In the data rows, zero lies at 4.5, halfway between 4 and 5.
Here are some numbered points:
[5 3 4 3 7 3 4 5 3 5 3 7 5 4 4 4 0 3 3 5 3 6 5 1 2 4 5 3 4 4 3 3 5 3 5 3 9
 2 8 8 1 5 5 3 6 4 0 5 3 3 2 3 0 4 3 4 0 3 5 4 4 1 4 7 3 3 0 3 3 2 3 5 0 4
 4 3 0 1 0 4 7 0 4 5 5 3 3 6 3 3 4 9 4 8 5 8 8 2 8 5 4 5 8 9 8 1 3 9 5 5 9
 3 9 4 3 0 3 3 8 3 6 5 5 3 4 3 2 4 5 0 4 4 3 4 3 3 5 4 4 5 9 7 3 6 5 3 5 9
 8 1 4 4 3 3 3 6 4 2 3 8 1 7 4 7 4 4 5 3 3 3 4 3 8 5 5 3 6 6 5 3 3 3 8 9 4
 5] 0
[4 3 3 2 7 5 5 4 2 9 3 9 9 4 4 7 4 7 2 4 2 7 7 0 3 4 4 2 3 3 1 2 4 2 4 2 4
 4 8 6 6 4 4 2 0 3 5 6 3 3 6 2 7 4 4 4 4 2 4 2 6 6 3 3 3 6 3 2 2 7 1 4 8 3
 4 2 8 4 4 3 3 0 3 4 4 2 3 0 2 3 3 3 4 1 4 2 6 7 6 2 2 4 0 5 7 8 2 9 4 4 6
 3 0 3 6 2 2 2 2 2 3 3 4 2 3 2 3 3 0 4 3 4 2 4 4 6 7 4 3 4 1 3 3 6 4 3 4 9
 3 0 4 4 2 2 2 9 8 5 3 6 4 6 3 2 8 4 2 2 2 2 4 4 7 4 4 2 9 2 4 2 2 3 4 6 3
 8] 1
[6 7 7 4 8 0 1 5 5 4 7 7 1 5 5 7 6 0 7 5 7 0 1 2 2 4 1 7 5 7 3 7 7 8 3 6 5
 4 4 1 9 5 4 8 2 6 0 5 7 7 3 7 9 5 4 5 3 7 3 0 9 3 5 2 6 5 2 4 7 8 2 5 8 6
 5 7 4 8 9 5 2 1 7 3 4 6 4 2 7 2 6 4 5 6 5 5 0 3 7 1 4 5 0 9 2 3 7 9 5 5 2
 7 2 5 9 5 7 7 1 8 1 5 4 7 6 7 3 6 2 0 6 5 7 4 5 8 7 5 6 6 9 3 7 6 4 6 6 1
 7 8 6 6 6 6 7 7 3 0 6 6 7 0 7 5 4 4 9 3 7 4 6 5 7 6 4 7 4 1 5 7 7 8 3 8 5
 8] 2
[5 5 5 4 3 8 6 6 4 1 4 6 1 6 6 2 8 9 5 6 4 7 5 5 3 6 6 4 5 5 8 4 0 8 6 4 8
 6 1 3 5 6 6 4 2 5 5 4 5 5 2 4 7 6 5 6 0 4 6 6 3 8 6 9 5 8 2 4 4 8 8 6 3 5
 5 4 0 7 1 4 5 0 5 6 6 5 3 8 4 8 4 2 4 8 6 7 8 8 6 6 8 6 8 5 4 1 5 5 6 6 0
 5 1 5 5 8 4 4 8 4 7 6 6 4 5 4 1 5 8 1 5 6 4 6 3 0 2 6 5 5 2 5 5 2 6 4 6 1
 4 7 6 3 4 4 4 3 6 2 5 1 2 8 5 3 0 5 9 5 4 4 6 6 2 6 6 4 6 6 6 4 5 2 3 5 5
 8] 3
[3 6 4 8 8 9 3 3 8 2 5 4 9 3 3 4 1 1 8 3 8 5 0 0 8 3 8 8 4 4 3 7 8 2 3 8 4
 3 2 4 7 3 3 8 5 4 2 2 8 4 0 8 7 3 3 3 6 8 3 7 6 4 2 7 3 0 3 8 8 2 1 3 6 4
 3 8 2 8 6 2 8 0 4 3 2 4 8 5 7 3 4 2 3 7 3 0 0 9 3 9 0 3 2 4 3 8 8 4 3 3 3
 8 7 4 2 2 8 8 8 8 9 3 3 8 4 8 9 3 8 3 4 2 8 3 3 5 8 3 4 3 7 2 8 8 3 8 3 9
 2 6 3 2 8 8 6 0 3 6 8 0 0 8 4 6 8 3 0 8 6 8 3 3 7 3 3 8 5 4 2 4 8 4 7 3 4
 0] 4
[3 6 5 6 8 0 0 3 6 5 6 3 9 3 3 5 2 1 6 3 6 1 8 0 8 4 8 6 5 4 8 6 8 8 4 6 6
 4 2 1 2 4 4 6 1 5 8 8 6 4 1 6 8 3 4 3 9 6 3 4 1 7 3 8 6 0 4 6 6 8 8 3 2 5
 3 6 0 0 3 3 9 0 4 4 3 6 3 1 6 9 4 8 4 5 4 8 8 2 0 7 8 4 0 7 9 3 6 8 4 3 0
 6 7 5 9 8 6 5 2 6 3 3 3 6 5 6 9 4 8 9 5 3 6 3 3 1 9 3 5 3 2 9 6 8 4 6 4 9
 6 7 4 3 6 6 6 8 3 1 6 8 7 2 5 4 2 3 9 3 6 6 4 4 5 4 4 6 6 9 3 6 6 9 5 4 5
 3] 5
[4 3 3 3 6 4 8 4 4 7 4 4 3 3 4 5 1 9 4 3 4 7 2 0 4 5 7 4 4 4 1 3 0 0 4 4 3
 4 2 0 4 3 4 3 0 4 0 4 4 5 7 3 2 4 4 4 4 3 4 8 9 8 4 0 4 8 0 4 4 8 1 4 3 5
 4 3 8 4 3 4 1 1 4 4 5 3 4 8 4 2 4 1 4 7 4 7 2 1 0 8 8 4 5 2 7 4 3 0 4 4 2
 3 1 3 0 6 3 3 2 3 8 4 4 3 4 3 9 4 8 8 4 4 3 4 4 6 3 4 3 4 8 7 3 0 4 3 4 0
 1 7 3 4 3 3 4 4 5 2 4 5 8 2 5 1 8 4 0 3 4 3 4 4 5 4 4 4 4 3 4 3 4 9 8 6 4
 7] 6
[6 6 6 5 2 1 3 6 5 9 5 6 0 6 6 5 8 9 6 6 6 5 2 5 8 6 2 6 6 6 7 6 6 2 6 6 2
 6 2 4 2 6 6 6 6 6 6 0 6 6 2 6 8 6 6 6 9 5 6 0 9 2 6 9 6 5 9 6 6 2 7 6 2 6
 6 6 7 6 1 6 4 5 6 6 6 5 6 2 6 8 6 4 6 8 6 3 0 0 8 0 0 5 0 9 9 2 6 1 6 6 0
 6 3 6 7 3 5 6 1 6 9 6 6 6 6 6 6 6 8 3 6 6 6 6 2 4 4 5 6 6 2 4 6 1 6 6 6 6
 1 9 6 6 6 5 6 6 8 9 6 4 7 1 6 8 5 6 9 6 6 6 4 6 1 3 5 6 4 7 3 6 6 0 0 1 6
 3] 7
[2 3 3 4 3 3 8 2 3 7 4 9 0 2 2 9 8 5 3 2 4 8 9 0 4 2 3 3 3 4 0 3 4 8 2 3 0
 2 3 0 7 2 2 3 4 3 0 6 4 3 3 4 0 2 2 2 2 4 2 9 1 8 2 2 4 0 6 3 3 8 8 2 2 3
 3 3 2 4 5 2 4 0 4 2 2 4 4 4 3 6 3 0 2 1 2 1 0 6 0 9 5 2 2 5 2 5 4 4 2 2 2
 3 4 3 3 2 3 3 7 4 0 2 2 4 3 3 4 3 8 4 3 2 3 2 2 1 2 2 3 2 8 3 4 0 2 4 2 0
 0 9 2 2 4 3 4 3 7 5 4 6 1 9 4 4 5 2 6 3 4 3 2 2 2 2 2 4 7 1 2 3 3 4 4 6 4
 3] 8
[6 5 5 2 7 0 7 6 5 2 5 4 1 6 4 5 4 0 5 7 5 1 5 6 0 7 3 4 5 5 0 5 4 5 5 5 1
 7 8 2 0 5 7 5 5 5 8 4 5 5 7 5 6 7 3 7 9 5 4 3 9 8 7 3 5 3 0 5 4 3 9 6 5 5
 6 5 3 6 7 7 7 9 5 7 6 5 5 5 5 6 5 4 7 5 7 4 1 4 0 1 5 7 7 2 9 0 2 1 7 7 2
 6 4 6 4 8 4 4 1 4 5 7 3 5 5 5 0 6 0 7 5 7 5 7 2 3 8 7 5 5 1 4 5 6 6 4 5 0
 9 2 7 3 5 5 5 5 3 1 5 0 2 5 4 1 0 5 6 5 5 5 6 7 8 5 7 5 8 8 7 5 5 4 1 9 5
 1] 9
[6 6 4 5 8 6 3 5 5 3 5 1 6 5 5 4 8 3 5 4 5 8 2 9 7 7 8 5 6 6 4 5 1 7 8 6 5
 8 1 0 2 9 9 5 1 6 7 7 3 6 2 6 8 8 8 8 6 5 8 9 9 0 6 6 5 2 3 6 5 5 5 7 8 6
 7 3 6 8 4 6 4 9 7 6 8 6 5 2 5 5 6 5 7 0 5 0 5 6 6 0 0 7 0 7 9 9 5 2 4 8 2
 5 9 6 4 2 5 5 7 4 7 7 7 5 6 6 8 6 4 4 6 5 5 8 8 3 5 8 6 8 2 4 5 7 3 6 6 3
 6 7 8 7 5 6 5 8 3 9 6 0 7 5 6 8 8 5 3 6 5 6 8 8 4 6 5 5 9 7 8 5 5 6 0 3 6
 0] 10
[5 5 6 4 0 9 5 5 5 4 5 4 4 5 5 9 2 3 5 5 5 0 2 2 0 5 8 5 6 6 0 5 8 8 5 5 3
 5 8 5 0 3 5 5 6 5 6 3 5 5 9 5 0 5 5 5 8 5 5 9 0 8 5 3 5 4 9 5 4 2 3 5 5 6
 5 5 6 8 0 4 8 2 5 4 4 6 5 4 4 6 6 8 5 5 5 0 0 2 4 0 7 5 8 9 5 1 5 9 5 5 2
 5 9 6 2 2 5 5 8 5 9 5 4 5 6 5 2 5 0 0 4 4 5 5 5 0 2 5 5 5 0 5 2 8 5 5 5 1
 1 0 5 4 5 5 5 3 2 2 3 8 1 1 5 6 8 5 5 5 5 5 5 5 1 5 5 5 3 8 5 5 5 8 5 9 6
 1] 11
[4 4 4 4 4 2 8 8 4 3 4 8 6 7 8 0 7 2 4 4 4 8 1 9 4 8 3 4 4 4 1 4 2 7 7 4 6
 7 2 5 3 8 8 4 8 4 7 5 4 4 2 4 8 8 7 7 4 4 7 3 7 6 5 9 4 8 5 4 3 5 0 7 5 4
 7 4 5 3 7 5 0 7 4 5 7 4 4 1 3 6 4 4 6 8 8 3 7 3 1 9 4 8 8 3 3 1 4 0 7 8 7
 4 5 4 8 8 4 4 8 4 3 7 3 4 4 4 3 4 1 2 4 8 4 8 6 6 1 8 4 8 2 0 4 8 5 4 7 0
 0 8 7 5 3 4 4 1 8 9 4 2 3 3 4 5 5 5 7 4 4 4 5 3 7 8 5 4 6 6 7 4 4 1 7 9 4
 5] 12
[5 5 5 4 5 7 4 6 4 3 5 4 8 6 6 1 5 2 5 6 5 0 0 4 8 6 3 5 5 5 8 5 1 4 6 5 9
 4 1 1 9 6 4 5 8 4 7 3 5 5 6 3 4 6 6 6 8 4 6 9 1 3 6 5 5 6 3 5 5 9 0 6 8 5
 6 5 7 8 0 6 0 5 5 6 6 5 5 5 5 8 5 0 6 5 6 7 8 8 8 4 8 6 0 6 1 9 5 1 6 4 8
 5 1 5 2 3 5 5 5 5 4 5 6 5 5 5 1 5 4 9 5 6 4 6 6 8 5 6 5 6 8 9 5 7 5 5 4 9
 8 1 5 6 5 4 5 9 8 9 5 3 8 8 5 8 0 6 5 4 5 5 2 6 2 6 6 5 7 9 6 5 5 8 8 5 4
 4] 13
[4 4 4 6 3 4 8 4 6 9 6 3 9 3 4 1 6 8 6 3 6 0 8 0 0 4 2 6 5 5 0 6 8 2 3 6 9
 4 9 7 9 3 4 6 8 5 1 3 4 5 6 6 8 3 4 4 7 6 4 2 9 8 3 9 5 3 1 6 6 3 7 4 3 5
 3 6 2 8 2 3 8 0 5 4 4 6 7 0 6 1 5 5 3 3 4 0 7 8 6 9 5 4 7 2 7 4 5 2 4 2 8
 6 4 4 5 0 6 6 8 6 1 4 3 6 5 6 8 5 6 3 5 4 5 4 3 6 4 4 5 4 5 9 6 8 4 6 4 0
 8 5 4 4 6 6 6 5 3 4 6 6 8 3 4 8 0 4 9 6 6 6 4 4 1 3 4 6 8 0 4 6 3 6 5 2 4
 5] 14
[3 5 4 7 5 4 4 2 3 9 8 5 9 3 3 4 5 3 8 3 6 5 7 0 3 3 7 7 4 4 4 8 3 5 3 8 5
 3 7 8 9 2 3 8 4 4 7 7 4 4 8 8 8 3 3 3 7 8 3 9 0 1 3 9 7 2 9 8 8 3 5 3 8 4
 3 8 2 1 8 3 3 0 4 3 3 8 8 8 6 2 4 3 3 6 3 1 5 0 8 3 2 3 2 6 5 4 8 2 3 3 7
 3 5 4 4 8 4 6 8 8 5 3 3 7 4 8 0 4 5 1 4 3 8 3 3 8 3 3 4 3 4 3 4 5 3 8 3 9
 6 5 3 3 8 4 8 1 7 3 8 2 8 8 4 1 5 3 0 8 8 8 3 3 3 3 3 4 5 0 3 8 2 6 3 2 4
 5] 15
[3 5 4 5 0 1 8 3 4 0 5 9 0 3 3 2 7 5 4 3 5 1 3 0 8 3 2 5 4 4 5 5 8 4 3 5 5
 3 8 8 1 3 3 5 0 4 1 1 5 4 7 5 3 3 3 3 5 5 3 5 2 0 3 5 5 8 9 5 5 8 8 3 8 4
 3 5 5 8 0 3 0 0 4 3 3 5 5 0 5 7 4 9 3 7 3 0 2 5 8 5 8 3 8 7 0 6 5 9 3 3 8
 5 9 4 4 1 5 5 4 5 6 3 3 5 4 5 2 4 0 5 4 3 5 3 3 8 5 3 4 3 3 6 5 8 3 5 3 9
 5 0 3 3 4 5 5 1 0 3 4 8 0 1 4 7 6 3 3 5 5 5 3 3 8 3 3 5 5 4 3 5 5 1 4 2 4
 6] 16
[3 4 4 3 9 9 3 3 4 2 3 2 0 3 3 5 6 5 3 3 4 4 5 0 1 3 8 3 4 4 6 4 8 3 3 3 6
 3 0 3 8 3 3 3 2 4 8 3 4 4 5 4 1 3 3 3 8 4 2 2 9 8 3 4 4 0 5 4 3 1 2 3 4 4
 2 3 5 8 9 3 7 0 4 3 3 3 3 5 4 3 4 6 3 5 3 8 3 0 8 0 8 3 0 5 6 3 4 9 3 3 0
 4 9 4 5 6 4 3 5 4 5 3 3 4 3 4 7 4 8 8 4 3 3 3 3 6 4 3 4 3 3 1 4 8 3 4 3 7
 8 4 3 3 4 3 3 6 1 5 4 3 4 3 4 8 0 3 7 4 3 4 3 3 1 3 3 3 4 9 3 4 4 5 4 1 4
 3] 17
[5 4 4 4 4 9 5 4 4 2 4 7 3 4 5 1 0 3 4 5 4 2 9 1 5 5 8 4 4 4 8 4 1 4 4 4 0
 3 8 5 8 5 5 4 3 4 8 6 4 4 6 4 5 3 2 4 3 4 5 0 5 5 4 9 4 8 9 4 4 9 4 5 3 4
 5 4 8 1 2 4 0 0 4 5 5 4 4 4 4 1 4 0 5 8 4 8 6 5 5 3 8 5 0 0 1 8 4 4 5 4 8
 4 9 4 2 5 4 4 2 4 3 4 4 4 4 4 6 4 0 5 4 4 4 4 5 8 9 4 4 4 0 0 4 0 4 4 5 2
 4 5 4 5 3 4 4 9 3 5 4 3 6 8 4 3 8 4 6 4 4 4 5 5 8 5 5 3 3 0 4 4 4 2 8 6 4
 6] 18
Which three points above are nearest to each new point by angle, seen from the average point of the numbered points? Their numbers follow each, nearest first.
[5 5 6 4 7 5 1 6 4 3 5 9 4 6 6 4 4 2 2 6 2 6 9 4 8 5 5 4 5 4 0 3 6 0 6 5 9
 5 7 0 2 5 6 4 4 5 0 8 4 6 7 5 2 5 6 5 2 4 5 2 3 0 7 3 5 6 9 4 4 9 6 5 9 5
 5 5 5 7 5 5 2 8 4 6 5 4 5 7 4 7 6 9 5 4 7 6 5 3 5 0 0 5 7 3 5 3 4 2 5 6 3
 4 1 5 8 3 4 4 4 4 1 6 6 6 5 4 8 5 8 4 5 5 4 5 4 0 3 4 4 6 8 4 5 4 6 5 6 1
 8 5 5 5 4 5 4 1 0 4 4 5 7 2 5 1 1 5 7 5 3 5 5 4 6 5 4 4 0 2 6 3 5 3 8 6 5
 4] 12 9 2
[5 3 3 3 5 2 8 5 3 5 3 0 9 4 5 5 8 1 3 4 2 2 5 1 5 5 6 3 3 4 4 3 6 7 2 3 5
 5 5 7 4 5 5 3 2 3 4 7 3 3 5 3 1 4 4 5 7 3 2 5 0 7 4 0 3 3 1 3 2 2 8 5 3 3
 4 3 8 5 1 5 1 2 3 5 3 3 3 4 2 1 3 1 4 8 5 5 8 9 5 4 6 5 1 0 9 9 3 2 5 5 1
 3 2 3 8 8 3 3 7 3 6 3 5 3 3 3 0 3 5 8 3 5 3 5 5 8 9 5 3 5 2 5 3 8 5 3 5 1
 8 9 4 4 3 3 3 9 5 4 3 2 8 8 3 3 1 5 0 3 3 3 5 5 7 5 5 2 2 3 3 3 3 3 5 2 3
 2] 1 6 18
[6 3 3 3 8 1 4 6 3 0 3 0 2 6 6 0 8 9 3 6 3 1 7 5 8 6 8 3 4 4 7 3 2 8 6 3 3
 6 1 1 0 6 6 3 1 4 0 2 3 4 9 3 2 6 6 4 4 3 6 6 3 1 6 9 3 8 9 3 3 0 5 6 6 3
 6 3 2 5 0 6 7 5 4 5 6 3 3 8 3 5 4 7 6 1 4 4 3 6 0 0 8 6 8 9 9 5 3 4 6 6 9
 3 8 4 1 0 3 3 3 3 4 6 6 3 4 3 8 4 5 6 3 6 3 6 6 4 1 5 4 6 1 1 3 8 6 3 6 9
 0 5 5 6 3 3 3 2 8 4 3 3 3 0 4 4 8 6 6 3 3 3 5 6 6 2 6 3 2 2 6 3 3 3 4 4 4
 4] 10 12 0
[6 6 7 6 3 7 8 3 6 6 6 3 1 6 5 6 8 3 6 6 6 7 1 5 0 6 1 6 6 6 8 4 8 6 7 6 9
 5 0 4 3 6 6 6 0 6 2 1 4 6 6 6 7 6 6 6 2 6 6 2 2 0 6 7 6 3 6 6 6 3 1 2 2 6
 6 6 4 8 8 5 3 6 7 4 6 6 6 1 6 0 6 7 7 3 6 1 4 6 7 4 0 3 8 2 0 6 3 3 6 7 9
 6 2 6 4 8 6 6 2 6 3 6 5 4 6 6 3 4 1 4 6 6 6 6 6 6 7 6 5 6 2 5 6 8 6 6 5 6
 7 3 4 6 6 6 6 3 3 9 5 6 8 7 6 8 2 6 8 6 6 6 7 4 4 7 6 6 0 8 6 6 6 8 6 9 6
 5] 2 12 10
[5 3 6 9 8 1 8 4 9 8 7 7 7 5 5 8 5 1 9 5 6 2 4 2 7 4 8 6 4 6 5 9 8 1 5 6 9
 5 1 2 4 5 5 9 8 6 4 2 5 6 4 5 4 5 5 5 5 8 3 3 9 9 5 2 8 4 3 7 9 8 8 5 0 3
 5 9 0 7 1 4 1 0 6 5 5 8 3 8 9 5 6 3 5 7 4 6 6 2 3 6 2 5 0 9 7 6 9 7 2 5 1
 7 3 6 0 8 9 9 8 9 4 5 5 9 6 8 4 6 1 9 6 5 9 5 4 7 2 5 5 5 4 9 9 1 5 5 5 9
 3 8 5 5 8 7 8 6 6 2 5 8 3 6 6 4 8 5 0 9 7 6 5 5 8 5 5 9 3 0 5 9 9 9 6 0 6
 4] 4 2 5
[3 7 5 7 0 0 4 3 6 7 5 3 7 3 2 2 0 8 7 3 7 8 3 0 0 4 7 7 5 5 1 7 8 8 4 7 7
 4 1 8 8 4 4 7 8 5 6 5 7 5 0 7 8 3 3 3 0 7 4 9 1 8 3 0 6 2 3 5 7 3 5 3 3 5
 4 7 7 5 3 3 0 0 5 4 3 7 5 2 6 7 4 6 3 3 4 6 8 7 4 3 5 4 7 3 1 8 7 0 4 3 6
 7 2 4 4 0 7 6 8 7 5 3 3 7 5 6 2 5 5 5 5 3 7 4 4 4 2 4 5 3 5 5 7 5 4 7 4 2
 8 3 3 4 6 7 7 6 8 3 3 4 4 5 5 0 3 4 4 7 7 7 4 4 8 4 4 7 3 2 3 7 6 6 4 2 3
 6] 15 14 4
[3 6 4 6 9 5 3 3 4 0 5 3 5 3 3 9 3 0 6 3 6 3 5 0 6 3 3 5 4 4 8 4 5 5 3 6 1
 3 1 0 1 3 3 5 1 3 7 6 6 4 1 5 7 3 3 3 4 5 3 2 2 8 2 6 6 7 4 6 5 0 7 3 0 3
 3 5 1 0 2 3 0 0 4 3 3 6 6 8 5 8 4 6 3 8 3 4 7 2 6 4 3 3 3 7 2 4 6 6 3 3 6
 6 9 4 8 0 5 5 0 6 4 3 3 6 4 6 2 4 0 2 4 3 5 3 3 8 7 3 4 3 2 2 6 1 3 5 3 0
 2 3 3 3 6 5 5 4 5 8 6 1 8 2 4 6 5 3 6 6 5 6 3 3 3 3 3 6 6 9 3 6 4 8 4 9 4
 8] 5 18 15
[3 4 4 4 7 9 1 4 4 4 4 5 8 3 4 0 5 9 4 4 4 8 6 0 8 4 4 4 5 5 0 4 1 5 3 4 0
 4 5 3 0 4 4 4 7 5 8 8 4 4 2 4 8 3 3 3 5 4 4 4 2 3 3 3 4 5 8 4 4 9 6 3 0 4
 3 4 6 1 0 3 6 0 5 4 3 4 4 9 4 0 5 3 4 8 4 1 6 9 8 8 8 4 0 9 2 4 4 2 4 3 5
 4 5 4 8 2 4 4 4 4 9 3 3 4 5 4 8 5 8 3 4 3 4 3 4 1 1 3 5 4 3 0 4 0 3 4 4 6
 3 0 3 3 4 4 4 3 8 5 4 7 6 7 5 0 0 3 3 4 4 4 4 4 3 4 3 4 9 3 3 4 4 9 8 2 4
 8] 8 1 18
[3 3 4 4 8 5 0 3 3 8 4 0 8 3 3 0 8 0 4 3 3 2 0 0 1 3 4 3 4 4 6 4 4 1 3 3 0
 3 8 2 5 3 3 3 8 4 5 2 4 4 5 3 3 3 3 3 6 3 3 9 0 6 3 9 4 0 6 4 3 4 5 3 2 4
 3 3 0 8 3 3 8 0 4 3 3 4 4 9 4 6 4 0 3 3 3 5 6 2 2 9 4 3 1 6 8 0 4 7 3 3 4
 4 7 4 2 0 3 4 7 3 2 3 3 3 4 3 4 4 1 3 3 3 3 3 3 2 9 3 4 3 0 2 3 8 3 3 3 0
 8 6 3 3 3 3 3 6 8 9 3 6 3 5 2 0 0 3 8 3 3 3 3 3 1 3 3 3 9 9 3 3 3 9 5 9 3
 7] 8 17 0
[6 5 7 6 9 4 0 2 5 4 6 9 8 6 6 4 8 3 5 6 6 3 4 6 0 7 8 6 6 6 7 6 7 0 2 6 5
 5 9 8 8 7 6 6 6 7 5 0 6 4 9 5 1 5 2 5 8 6 7 1 6 9 6 4 7 6 5 6 6 4 8 7 4 7
 5 6 8 3 6 7 3 6 6 5 7 6 6 8 6 0 6 2 7 0 6 2 3 6 8 9 1 6 3 1 1 3 6 0 6 6 6
 6 4 6 3 6 5 5 1 3 0 6 6 6 6 5 7 6 8 6 6 6 6 6 6 1 2 4 6 6 2 2 6 1 6 6 6 5
 5 5 6 7 6 7 5 6 2 2 6 2 5 4 7 2 8 6 5 6 5 6 3 7 3 6 7 5 3 4 6 5 6 7 3 0 6
 8] 7 9 18
[7 5 5 5 2 7 0 8 5 0 5 9 0 7 7 8 0 9 5 7 5 6 1 9 6 3 8 4 5 6 8 2 4 7 8 5 0
 7 8 1 2 3 8 4 0 6 4 4 5 5 4 4 1 7 8 7 6 5 6 9 6 1 8 2 5 4 2 3 5 4 6 8 1 5
 7 4 8 8 2 8 0 9 5 3 6 5 5 1 5 6 5 4 7 5 4 8 8 9 0 4 8 8 0 4 4 9 5 3 8 6 6
 5 2 6 8 1 5 5 5 5 9 5 8 5 5 5 6 5 8 2 5 7 2 8 8 0 1 4 5 8 9 5 5 4 5 5 7 2
 1 0 4 8 5 5 5 1 4 4 5 8 7 8 5 1 8 6 9 5 5 5 5 8 0 7 8 5 4 1 8 5 5 2 0 0 5
 8] 10 3 7
[4 5 5 5 9 5 3 4 5 3 5 2 9 4 4 0 0 8 5 4 5 4 5 0 3 4 2 5 5 5 7 5 8 4 4 4 4
 4 8 8 7 4 4 5 7 5 1 8 5 5 0 5 8 3 4 4 2 4 4 1 6 4 4 3 5 4 4 5 5 8 2 4 8 5
 3 5 3 2 1 3 4 0 5 4 4 5 2 9 5 8 5 3 4 4 4 8 8 6 2 3 4 4 0 1 4 6 5 9 4 4 8
 5 3 5 3 2 5 5 8 5 2 4 4 5 5 5 7 5 8 6 5 3 5 4 4 5 2 4 5 4 7 5 5 0 4 5 4 2
 5 9 4 4 5 5 5 5 0 4 5 5 3 8 5 0 7 4 8 5 5 5 2 4 6 4 4 5 9 9 4 5 5 9 7 4 5
 5] 18 5 0
[9 5 5 5 6 1 2 9 5 5 5 1 0 9 7 9 8 3 5 5 5 0 6 0 4 5 8 5 5 5 8 5 2 8 6 5 0
 6 8 8 8 9 3 4 4 4 0 0 5 6 0 5 6 6 9 5 8 5 9 1 8 8 8 2 5 5 3 5 4 8 1 8 8 5
 6 5 1 0 8 6 7 0 6 7 3 5 5 7 5 4 5 3 6 1 8 0 8 2 1 4 1 4 1 3 0 8 3 9 6 6 9
 5 1 6 0 0 5 5 1 5 9 7 9 5 6 5 8 6 5 9 4 8 5 5 9 1 3 9 5 8 7 4 5 8 8 4 9 9
 0 0 9 8 5 5 3 3 1 4 5 3 0 8 4 8 8 9 1 5 5 5 5 8 9 9 6 3 3 8 8 5 2 5 5 0 5
 3] 10 13 9
[3 4 4 3 3 7 4 3 4 0 3 7 3 3 3 5 1 9 4 3 3 5 1 0 8 3 6 3 4 4 2 4 1 8 3 3 9
 2 4 5 4 3 3 4 4 4 8 5 4 4 2 3 1 3 3 3 0 3 3 4 0 8 3 7 4 8 3 4 3 5 8 3 2 4
 3 3 4 1 0 3 0 0 4 3 3 4 4 7 4 8 4 4 3 8 3 7 8 9 8 5 0 3 0 9 3 8 3 4 3 3 3
 3 7 4 5 5 3 3 4 3 2 3 2 3 3 4 8 4 7 9 4 3 3 3 3 8 2 3 4 3 8 9 4 5 3 3 3 5
 2 0 3 3 3 3 3 5 6 0 3 4 4 6 4 8 0 3 8 3 3 3 3 3 1 3 3 3 2 0 3 3 3 8 6 9 4
 6] 8 0 6
[4 6 6 6 0 2 7 6 6 1 6 3 1 5 6 0 3 8 6 6 5 0 3 4 8 6 8 5 5 3 6 6 0 3 6 6 0
 6 8 3 4 6 4 6 5 6 0 5 4 6 2 6 8 6 5 6 4 6 6 3 0 8 5 9 6 1 6 6 5 1 8 4 0 6
 6 6 8 7 8 6 9 0 6 5 6 4 6 0 5 3 6 6 6 1 6 6 8 5 6 5 3 6 1 3 3 7 6 1 5 6 5
 6 7 6 8 6 5 5 8 3 2 6 5 6 6 5 5 4 1 3 6 6 6 2 6 1 3 5 4 6 0 5 6 0 6 6 6 7
 2 9 2 6 5 5 5 3 0 9 6 0 0 7 6 8 6 6 3 6 5 6 6 5 0 4 4 5 7 6 6 6 6 0 0 5 5
 8] 7 10 3
[4 4 4 4 9 2 8 4 3 7 2 5 0 3 4 1 8 4 4 4 4 8 3 0 0 4 8 3 4 4 3 4 3 6 4 4 9
 4 8 8 3 4 4 4 8 4 6 8 4 4 1 3 0 3 3 3 0 4 4 9 5 2 3 6 4 8 6 4 3 5 1 2 8 4
 3 3 8 5 3 4 5 0 4 4 4 4 4 5 4 3 4 3 4 5 4 1 3 9 2 8 8 4 2 1 2 2 4 6 4 3 1
 4 4 4 4 8 4 3 8 4 4 4 3 4 4 4 1 4 1 9 4 4 3 4 4 3 3 4 4 4 5 2 4 3 2 4 4 7
 8 8 3 4 4 3 4 3 8 5 4 5 8 8 3 3 8 4 1 4 4 4 4 3 2 4 4 3 3 1 4 4 4 3 8 3 4
 3] 8 6 1
[4 6 7 7 1 3 0 5 7 9 7 2 7 7 5 3 8 1 6 2 6 8 9 6 0 5 7 7 6 7 2 7 8 7 7 7 0
 6 3 5 9 7 7 8 0 7 1 2 8 8 6 6 4 6 6 7 0 7 8 6 6 1 4 8 5 5 8 6 6 2 0 6 2 7
 7 8 6 5 3 5 9 7 4 6 7 6 7 8 6 2 7 7 7 5 7 0 8 3 9 7 7 2 6 2 9 1 7 3 6 7 7
 7 7 5 3 0 7 6 2 6 5 6 5 7 8 3 6 5 8 7 7 6 7 2 4 7 8 6 7 4 5 2 7 6 7 6 4 5
 7 9 8 7 6 5 8 8 7 9 7 8 7 7 7 4 3 6 0 7 7 7 6 7 2 7 7 6 2 1 5 7 7 6 0 9 8
 7] 10 7 15
[8 3 3 3 0 0 6 5 3 4 3 3 0 8 7 5 1 4 3 5 3 8 9 9 3 7 1 3 3 3 8 3 8 4 4 3 4
 3 7 1 4 6 8 3 8 3 4 4 3 3 6 3 1 6 6 8 0 3 8 5 4 6 8 0 3 7 6 3 3 2 5 8 1 3
 6 3 5 8 2 8 0 2 3 3 8 3 3 4 3 5 3 9 6 2 5 6 1 3 0 1 0 8 0 6 1 4 3 8 8 6 0
 3 2 2 0 8 3 3 5 3 3 8 8 2 3 3 2 4 7 1 3 8 3 6 8 0 2 8 4 8 9 8 3 8 8 3 3 4
 2 7 5 8 3 2 3 5 2 4 3 5 2 4 3 5 2 8 9 3 3 3 8 8 6 4 6 2 9 7 8 3 3 0 8 6 3
 9] 12 3 0
[5 4 4 4 8 2 5 2 4 3 4 8 4 3 5 8 2 9 4 2 4 8 9 0 1 5 8 4 4 4 2 4 4 0 5 4 2
 4 7 1 7 2 5 4 7 4 4 6 4 4 0 4 8 5 3 5 5 4 5 9 9 0 5 4 4 0 9 4 4 4 0 5 7 4
 5 4 4 3 8 5 3 4 4 6 5 4 4 0 4 5 4 3 4 4 5 0 8 9 2 5 5 5 0 3 9 7 3 2 5 5 3
 4 6 4 3 2 4 4 3 4 9 5 5 4 4 4 1 4 8 9 4 5 4 5 5 8 9 5 4 5 3 2 4 8 5 4 5 9
 5 1 5 5 4 4 4 2 1 0 4 0 3 8 4 3 6 4 6 4 4 4 5 5 8 5 5 3 1 5 5 4 4 1 6 4 4
 7] 1 18 4
